In the rows, zero is written as 128.
The rows of Y fall into several groups, and each row is roughly a mix of its group's hidden directions.
Y:
[[121 107  44 144 133 123 139 104 122 171 117]
 [136 156 158 123  43 132 127 167 135 123 122]
 [129 163 167 115 108 121 117 100  84  91  72]
 [124 127 119 108  92 128 113  47 147 162 108]
 [139 113 142  90  76 139 120  64 131 167 124]
 [139 108 153 114  40 145 147 144 125 103 138]
 [113 140 184 167 115 122 176 152  91 119  96]
 [100 140 191 104  84 136 168  96 133 153 127]
 [ 99 140 151 149 150 124 187 192 114 121 146]
 [143 122 127 118 151 110 134  65 111 154 195]
 [120 116  70  94 156 155 133 136 146 137 190]
 [114 121 106 118 221 123 111 103 126 131 119]
 [121  94 140 131 125 181 184 145  84 106 150]
 [128 132 166 110  75 172 169 156  92 117 111]
 [105 119 134 138  95 128  96 183 133 143  61]
 [131 116 134 160 177 124 137 192 142  87 158]
 [112 171 124 112 202 114  86 135 138 140 104]
 [119 133 140 136  70 112 135 103  99 161  64]
 [143 150 109 156 208 105 124 166 140 120 118]
 [129 172 161  90  79 122 106 128 133 145  74]
 [105 114 132 138 101 136  97 185 134 146  61]
 [118 148 193 160 100 134 175 116  96 125 103]
 [121 131 148 141  43 157 161 148 111 132 140]
 [111 140 130 116  79 116 141 111  80 152  63]
 [132  90  97 162 188 129 141 132 126 109 182]
 [140 111 104  87 161 124 145  79 139 167 178]
 [ 94 100 100 137 187 142 118  89 117 137 176]
 [108 149 107 100 148 135 158 165  67  81 123]
 [103 116 144 135  88 118 100 163 121 176  69]
 [182  99 108 111 140 138  68 156 107 101 148]
 [159 148 114  70 134 119  88  66 125 132 136]
 [110  73  85 171 144 131 154 122 135 110 176]
 [145 140 141 131  89 124 149 200 142  88  95]
 [102 166 171 154 151 114 170 175 142  96 126]
 [120 127  88  99 159 158  85 136 156  75 156]
 [107  97 124 149  90 161 147 102 106 140 195]
 [135 101  81 137 169 123 125 177 157 122 178]
 [ 99 170 182 138 137 127 150 161 138  73 116]
 [131 112  47  82 137 114 104 137 127 154 137]
 [145 151 142 134 108  80 130  72 107 115 184]
 [110 167 188 126 134 124 156 172 134  80 134]
 [127 117  51 160 164 103 142 138 130 163 135]
 [137 129 114 111 214 105 105 102 134 132 100]
 [127 162 106 118 140 112 147 125 152  41 126]
 [145 127  76 157 174 118 115 184 120  94 129]
 [125 151 154 111  78 131 126  67 102 145  84]
 [143 152 129  94 161  91  93 112 152 133  63]
 [140 120 203  85  97 150 120 137 109 114 156]
 [109  97 134 115 124 170 185 155  98  94  93]
 [144 105 110 147 177 121 137 173 159 126 188]
 [182  92 105 105 118 141  61 110 117 128 134]
 [114  97 100 103 184 179 145 146 149 155 106]
 [154 159 168 111 117  90 136  97  74 130  88]
 [122  76  87 178 147 129 163 119 128 119 171]
 [143 134 180 116 117 156  99 159 116  62 115]
 [150 106 101  95 150 110 113  86 139 159 191]
 [121 140 166  95  95 171 160 117  83 145  89]
 [138 129 178 181 126 146 133 108  73 150 159]
 [157 144 143  87 119 102  82  71 125 151  96]
 [101 123 147 146  95 132 108 175 120 150  58]
 [128 133 131 107  92 119 123  50 155 169 114]
 [111  93  92 104 148  83  67 111 138 154 139]
 [135 134 194 188 130 140 150 131 146  92 144]
 [107 134 199  99  89 136 161 103 129 154 143]
 [112 133 160 100  80 137 131  58 141 155 113]
 [141 143 202  94 103 142 124 151 122  83 137]
 [140  97  73 124 145 129 102 135 180 152 175]
 [129 133 134 109 196 122 112 181 122  79 138]
 [143 149 174 161  98 178 173 155 109 132 110]
 [119 125 150 132  42 159 152 129 109 138 152]
 [116 123 147 164 167 138 154 190 130  82 150]
 [116  91  92  86 129 117  90 148 159 180 105]
 [113 145 126 138  95  57  82 119 122  89 121]
 [123 131 125  96  64 100 117 154 153 166  85]
 [130 150 209 164 131 134 160 125 113  98 122]
 [132 111 106 136 184 125 114 187 152  94 162]
 [150  95 105 123 198 102 129 140 148  84 107]
 [117 178 165 103  63 141 114 139 121 151 101]
 [125 179 153 127  55 126 117 128 129 168 108]
 [131 124 127 102  88 134 102  49 143 153 108]
 [130 129 122 123 121  62  94  76 114 129 174]
 [130 128 130 124 125 189 161 184 149 131  81]
 [106 156 174 147 152 128 150 186 127  79 131]
 [111 162 151 134  48 145 122 125 118 164 149]
 [136 141 122 154 175 117 124 198 124  80 138]
 [102 116 133 158  65 145 156 105 134 181 106]
 [150 142 190 165  98 105 113  97 128 119  83]
 [159 152 124  65 137 112 117  70 105 153 140]
 [145 136 204  98 119 129 134 166 120 106 167]
 [118  93  85 137 130 141 142 144 169 181 175]
 [120  83 114 105 130 138  95 148 138 204 109]
 [113 136 157 150  66 142 160  86 115 163 101]
 [123 110 155  91  83 138 137  74 123 181 143]
 [127 127 109 109 149  75 113  66 123 127 179]
 [171 124 129 146 144 110 153 195 142  81 112]
 [124 126 134 149 166 130 145 208 105  97 150]
 [176 116  73 136 160 118  75 151 128 102 130]
 [124  84 101 169 164 146 169 138 112 109 174]
 [142 118  68 133 119 131  86  72 141 135  90]
 [136 131 115 118  70 129 129  61 128 176 119]
 [115  87  89  87 143 113  87 134 154 178 118]
 [107 130  63 162 166 122 154 175 112 114 123]
 [135 158 155 100  59 118 118 125 138 142  75]
 [140 132 114 108 198  94  91  91 145 138 101]
 [132 160 158  98  58 123 120 132 135 139  77]
 [181  89  86 108 118 130  79 103 122 156 139]
 [115  95  51 141 135 133 148 127 102 173 133]
 [104  94 116 160  96 159 155 119 110 130 196]
 [150 146 109 133 157 131 136 117 141  48 170]
 [136 119 109 110 181 123 141  71 125 131 187]
 [122 155 151 120 100 118 113 113  84  90  60]
 [135 166 161 174 101 129 140 141 107  62 122]
 [106 126 141 168  60 145 167 102 120 156 107]
 [157 101  89  96  99 138  85  73 122 153 126]
 [114 103 115 100  97  91  84 136 140 190 106]
 [138 138 143 130  93  69 108  80 105 147 171]]
In each list below, one row fits none of the groups, and each other row fits one group, some only roughly. Which row is it?
- q_911: [121 157 169 172  77 118 124 153 103  98  94]
- q_259: [163 110 133  80  90 136  87  70 134 141 128]
- q_956: [131 140 112 139 128 141 112 180 152  50 111]
- q_451: [123 134 132 141 115 169 137 193 145  99  72]
- q_675: [120 123 158 101  39 153 131 128 123 110 127]
- q_802: [147 160  94  79 137 118  97 107 130 166  76]
- q_225: [126 112 131 117 119  89 116  76 108 191 164]
- q_152: [104 118 165 191 126 161 151 166 154 103 141]
- q_453: [135 126  86  88 124 145  69  82 162 128 138]
- q_191: [165 120 150  80  79 138  94  78 135 135 129]
- q_789: [134  98  84 100  89 138 141  85 112 183 131]
- q_885: [138 101  78 102  86 133 137  89 112 182 137]
- q_776: [164 119 153  72  81 143 100  81 124 128 138]
- q_604: [135  95 113 165 126 130 153 184 140  78 167]

q_802
- q_272: [137 149 161 155  54 128 119 165 113 122  95]
- q_273: [133 174 156  85 125 118 105 152 137 124  61]
- q_260: [135 146 151 120 147 126 132 202 111  72 148]
- q_254: [135 133 106 108 163  97 133  68 130 109 187]
- q_525: [109 146 161 104  43 150 118 123 117 143 123]
- q_75: [134 134 123 131 165 110 142  64 111 112 192]
- q_754: [126  97  54 133 137 131 132 167 159 139 167]
- q_623: [117 117  91 119 104 127 115  58 146 178 108]
- q_51: [153 155 194 133 113 105 127  97  98 119  81]
- q_919: [143 153 130 100 104 150  99  45 136 113 128]
- q_170: [162 137 133 109 189  94  79 142 132  90 124]
- q_398: [111 143 175 105  70 151 154 124 126 177 146]

q_398
- q_489: [150 171 144 128 165 119 108 200 139 100 125]
- q_418: [153 134 130 126 222 111 132 129 126 124 100]
- q_481: [138 131 156 173  67 134 156  82 129 160 119]
- q_477: [137 120 179 109 137 141 143 190  95 103 167]
- q_167: [148 146 167 133 101 114  82  79 131 105  80]
- q_646: [ 98  95 130 140  51 157 158 123 111 124 149]
- q_771: [131 139 119  94 191 101  88 108 148 123  81]
- q_700: [122 104 101  77 104 116 110 144 161 188 102]
- q_20: [125 104 102 142 160 149 154 157 161 137 199]
- q_800: [ 79 134 154 137  97 128 178 187 123 134 110]
- q_315: [122 104 100 142 194 173 121 157 140  87 128]
- q_174: [137 117  86 106 176 129  82 157 155  90 155]
- q_907: [ 96 155 144  87 127 141 105  79 111 169  85]

q_800
- q_424: [130 111 113 104 193 118 132 110 115 145 194]
- q_230: [144 130 152 110 135 134 150 204 101  93 161]
- q_486: [118 147 113 141 146 157 140 163 148  49 105]
- q_288: [143 117  51 155 177 109 115 151 126 141 130]
- q_45: [109 106  88 119  97 140 145  70 116 183 112]
- q_271: [101 112  75 174 169 115 161 143 128 167 133]
- q_686: [125 142 134 166 172 117 141 199 127  92 145]
- q_80: [130 148 133 167 180 115 122 185 134  78 126]
- q_50: [135 161 127  90 165  94  77 103 150 143  88]
- q_833: [123 155 161 109  49 145 137 150 121 135  93]
- q_432: [132 107  99 145 221 114 131 121 131 119 137]

q_424
- q_735: [125 126  75 129 109 121 109  60 149 157  96]
- q_304: [108  97 100 107 128 147 100 178 159 160  78]
- q_197: [133 145 150 138 160 109 145  68  94 113 183]
- q_458: [111 135 172 170  83 137 183 132 106 146 103]
- q_5: [106 147 119 163 167 117 160 199 118 104 133]
- q_574: [107 114 120 148 158 160 150 183 148  92 177]
- q_635: [ 98 119  73 182 171 120 147 156 125 150 124]
- q_153: [129 106 102 135 211 102 101 101 141 125 143]
- q_207: [105 118  72 179 112 135 132 108 137 183 108]
- q_116: [132 125 163 114  95 161  70  94 130  99  88]
- q_349: [153 121 101  94 189 120  98 140 156 119 176]
- q_568: [112 102 143 100 175 179 141 124  84 108 165]
- q_875: [118 141 150 154 110 168 144 180 123 109  65]
- q_263: [129 136 166 160 142 191 182 137 101 138 118]

q_207
- q_276: [136 162 122 103 163  85  74 126 165 129  91]
- q_402: [110 143 124 105 126 122 107 149  92  68  68]
- q_632: [ 91 127 134 150  66 145 163 119 105 158  85]
- q_385: [109 117 161  76 124 142 160  59 140 123 143]
- q_53: [117 100 119 117 105 148 105 175 146 178  73]
- q_346: [121 159 168 167  72 107 122 139  98 115  86]
- q_469: [142 136 118 103  87 125 111  56 129 176 115]
- q_40: [113 136 136 139 108 119 113  48 157 163  96]
- q_749: [129 106 109 146 192 184 137 150 134  90 140]
- q_32: [105 142 126 163 173 119 161 195 117 102 139]
- q_536: [124 151 163 114  54 157 154 141 106 140  99]
- q_65: [130 123 129 133 187 129  95 176 147  74 146]
- q_189: [103  91 104 163  74 151 149 146 131 106 174]
- q_680: [106 136 167 104  52 157 125 104 107 137 138]
- q_215: [101 144 101 169 176 114 159 186 124 111 131]

q_385
- q_567: [105 139 184 167 152 143 165 167 119  89 126]
- q_102: [104 102  97 141 156 135 162 201 121 132 157]
- q_373: [166 130  96 125 180 128 123  67 163 113 142]
- q_108: [113 122 111 108 110 142 119 188 164 125  64]
- q_470: [159 102 118  82  87 151  72  92 122 125 135]
- q_78: [159 143 204 152 162 119 117 122 137  89 135]
- q_400: [136 128  88  90 147  79 117  94 158  93 165]
- q_18: [138  72  89 152 166 121 141 104 133 105 179]
- q_308: [167 144 128 124 201  89 102 124 145 133  98]
- q_967: [116 127  78 129 114 122 118  57 148 163  97]
- q_765: [124 121 113  89 119  63 120  89 133 173 157]
- q_842: [122 126 157 160  66 125 127  97 142 161  77]
- q_63: [119 156 157 123 120 121 147 147  70  76  84]
- q_415: [113 125 130 142  99 134  96 191 140 113  65]

q_373
- q_286: [122 124 146 148 101 163 119 199 128 129  76]
- q_554: [136 120 121 137  69 108 104  86 134 171  80]
- q_987: [126 156 176 165 102 101 151  90  80 124 149]
- q_363: [142 120  83  94 179 130 112 136 149 120 190]
- q_924: [122 157 174 137 127 175 147 132 118 103  62]
- q_778: [115 145 108 102 139 154 152 171 172  96  74]
- q_550: [114  91  55 124 128 133 113 159 162 159 148]
- q_714: [ 96 147  96 177 171 113 152 179 129 110 118]
- q_450: [126 129 162 131 128 111 150  72  92 184 161]
- q_952: [117  88  82  88 162 138  97 152 166 153 110]
- q_766: [146 179 159 105  97 115 115 165 137 131  70]
- q_221: [147 117 170  73  72 149 116  90 120 137 136]
- q_743: [113 142 142 149 131 173 153 182 132 103  70]
- q_937: [140 145 152 173 147 127 141  98  93  85 183]

q_924
- q_779: [115 113 191 169  95 159 164 146 150 126 147]
- q_490: [118 134 154 137  64 169 172 162  98 121 129]
- q_17: [144 117  65  92 109 106  97  96 128 176 125]
- q_627: [127 135 114  88  89 121  93  78 119 161  80]
- q_905: [129 145 130  86 187 104  91 110 143 125  78]
- q_488: [108 133 148 150 161 141 180 185 102  95 147]
- q_608: [128 111 142 122  87 109 117 119 113 215 124]
- q_420: [124 138 213  97  91 137 138 105 130 141 134]
- q_920: [132 117 140 106  92  98 113 100 119 206 149]
- q_759: [113 124 121 127 175 148 107 185 146  69 143]
- q_472: [157 134 108  88 110 102  91  69 126 166 110]
- q_144: [120 139 216 103 109 130 153 133 119 134 159]
- q_682: [159 148 103 117 118 105  80  75 174 115 107]
- q_877: [154 122 136 154  61 125 159 181 142 103 125]

q_779
- q_792: [133 146 114 107 171 118 110 166  97  58 122]
- q_579: [165 128 120  96 154  80  62 126 141 131 102]
- q_829: [133  91  89 132  71 148 153 100 136  99 170]
- q_175: [116 136 164 166  75 125 106 172 108 133  84]
- q_672: [114  95  75  85 154 101  84 129 163 143 123]
- q_184: [110 127  98 139 211 115 100 100 132 145 146]
- q_991: [135 138  94  83  98 107 121  87  94 167  89]
- q_873: [130 105 166  80  72 152 122  92 113 160 136]
- q_869: [117 113 124 123 104 153 113 193 150 153  69]
- q_73: [150 138  93  52 152 114  91 105 117 135 142]
- q_601: [147  98  80  99 101 131 118  78 113 178 138]
- q_281: [ 98  81 121 139  72 164 167 106 106 125 149]
- q_891: [109 146 158 149 143 135 172 177  83  85 121]
- q_262: [156 159 166 112 105 126 104  52 124 115 115]
- q_31: [179 115  84 111 130 118  62  98 134 119 141]

q_829
- q_305: [126 121 126 139 176 131 110 189 138  66 137]
- q_433: [156 129 112 114 187 122 103 152 153  90 179]
- q_160: [116 150 176 182  91 122 123 147  88 101 104]
- q_87: [163 152 199 145 154 122 130 121 135  81 149]
- q_155: [122 113 151 162  85 134 150  94 156 194 137]
- q_412: [103 139 181 121  88 138 160  79 144 146  92]
- q_199: [126 146 159 163  68 112  99 162 115 121  83]
- q_773: [138 165 148  80 160 116  91 102 124 149  75]
- q_41: [114 153 161 108  42 145 135 130 122 139 106]
- q_823: [140 100  58 136 122 120 131  91 128 185 123]
- q_794: [125 128 212  95 102 135 144 129 122 141 162]
- q_334: [113 132 120 145 127 109 141  65 165 188 105]
- q_548: [134 115 139 113 114 102 126  83 109 203 163]
- q_209: [166 158 110  62 105 136  91  91 129 135 116]

q_209
- q_390: [129  95  91  79 168 158 132 139 168 167 129]
- q_774: [124 117 119 169  68 129 150 181 141 105 161]
- q_406: [103 109 136 114  86 126 116  92 123 207 128]
- q_111: [123 104 108 110 111 156 108 189 156 156  77]
- q_93: [125 182 154  96 111 108  95 123 138 158  72]
- q_399: [131 110 127 104 119  87 102  84 115 191 163]
- q_103: [ 84 128 131 152  75 168 182 121 111 147 118]
- q_843: [135 114  55 165 178 108 115 149 127 141 136]
- q_537: [112 157 166  99  68 163 143 141 101 140  95]
- q_640: [135 165 137 159 102 104 124 146 123  47 122]

q_406
